array([[-162.033,  107.694,   27.262,   -3.353,   36.434,  157.953,
          41.339, -168.348,  230.438,  -15.557, -114.986,  -62.825,
        -103.688,  -30.061,   48.318],
       [-133.918,  106.894,   20.188,    5.296,   38.251,  153.850,
          17.349, -122.795,  189.958,   14.044, -101.216,  -84.955,
         -79.841,  -22.685,   12.540],
       [-146.863,  121.715,  -14.857,  -32.294,   49.201,  162.282,
          39.186, -170.955,  243.541,  -32.160, -105.007,  -77.198,
         -95.959,  -20.877,   68.135],
       [-236.295,  139.394,  -21.110,   49.478,   32.325,   83.778,
          56.959, -131.777,  179.714,   43.454, -213.890,   -8.159,
        -184.510, -228.904,  -27.178],
       [-264.291,  141.230,  -19.358,   72.347,   26.264,   66.852,
          60.389, -121.840,  173.201,   61.999, -232.312,   10.190,
        -206.130, -269.474,  -46.197],
       [-212.711,  140.336,  -29.559,   39.323,   38.521,   85.176,
          45.128, -109.103,  159.056,   58.245, -194.575,  -30.901,
        -163.562, -211.761,  -40.563],
       [-218.828,  110.811,   44.071,    1.876,   29.786,  158.355,
          62.381, -189.791,  256.727,  -36.725, -157.308,  -14.519,
        -148.768,  -59.716,   72.102],
       [-219.146,  118.168,   13.099,  113.806,   14.621,   61.716,
          14.503,  -55.428,   96.333,  131.984, -211.843,  -22.394,
        -164.777, -258.010, -131.814],
       [-207.281,  193.323, -155.049,  -56.320,   76.806,   80.789,
          73.224, -168.202,  232.099,  -23.131, -180.184,  -61.559,
        -187.291, -229.893,   53.007],
       [-258.998,   74.309,  132.852,  161.721,  -12.728,   74.713,
          18.114,  -63.507,  104.280,  134.204, -231.757,   16.736,
        -172.226, -244.591, -133.286],
       [-219.773,  124.471,   25.705,   42.825,   25.598,  113.705,
          48.845, -144.077,  202.177,   27.040, -183.987,  -19.459,
        -155.925, -155.818,   -2.297],
       [-142.327,  107.997,   21.463,   27.046,   29.510,  137.888,
          14.190, -103.758,  155.009,   43.952, -111.957,  -79.148,
         -92.034,  -53.021,  -20.738],
       [-164.614,   56.549,  153.559,  125.996,   -4.333,  142.340,
           1.266,  -69.682,  118.756,  102.378, -133.275,  -39.735,
         -85.610,  -49.898,  -90.342],
       [-183.336,  194.031, -165.218,  -67.591,   79.613,   88.356,
          72.272, -164.431,  231.335,  -28.207, -156.455,  -76.359,
        -175.786, -210.292,   59.487],
       [-204.817,   51.237,  172.974,  147.952,  -13.998,  133.031,
           4.551,  -74.144,  118.841,  111.594, -170.183,   -6.354,
        -105.356,  -85.600,  -99.858]])
The centre entry -> -55.428
The entry just left of 106.894: -133.918
The smallest entry -> -269.474
Which number is the entry just right of the centre entry?
Answer: 96.333
Which number is the entry just right of -156.455?
Answer: -76.359
The entry just left of 194.031 -> -183.336
Which number is the entry just left of the largest entry?
Answer: -189.791
Which number is the entry just left of -231.757?
Answer: 134.204
Which number is the entry just left of 193.323?
Answer: -207.281
The entry just left of 36.434 -> -3.353
The entry just left of 39.186 -> 162.282
Which number is the entry just left of 66.852?
Answer: 26.264
Which number is the entry just left of -95.959?
Answer: -77.198
The median entry: -4.333
Which number is the entry just right of 107.694?
Answer: 27.262
The entry just left of the smallest entry -> -206.130
The entry just right of 173.201: 61.999
The entry just left of -105.356 is -6.354
The entry just right of 202.177 -> 27.040
Which number is the entry just left of 41.339?
Answer: 157.953
Which number is the entry just right of the smallest entry?
Answer: -46.197
Which number is the entry just left of 61.716?
Answer: 14.621
Which number is the entry just right of the largest entry?
Answer: -36.725

a =
7  8  8  7  3  7  7  5  6  7  7
8  8  8  7  2  7  7  5  6  7  6
7  8  8  7  4  7  7  6  6  7  7
7  7  8  7  5  7  7  6  7  7  7
Rows and columns are numbered from 1.
The entry at row 1, column 1?
A: 7
The entry at row 3, column 1?
A: 7
The entry in the bottom-right corner is 7
The entry in the bottom-left corner?
A: 7
The entry at row 1, column 3: 8
The entry at row 2, column 2?
A: 8
The minimum: 2
The top-right entry -> 7
The entry just left of 4: 7
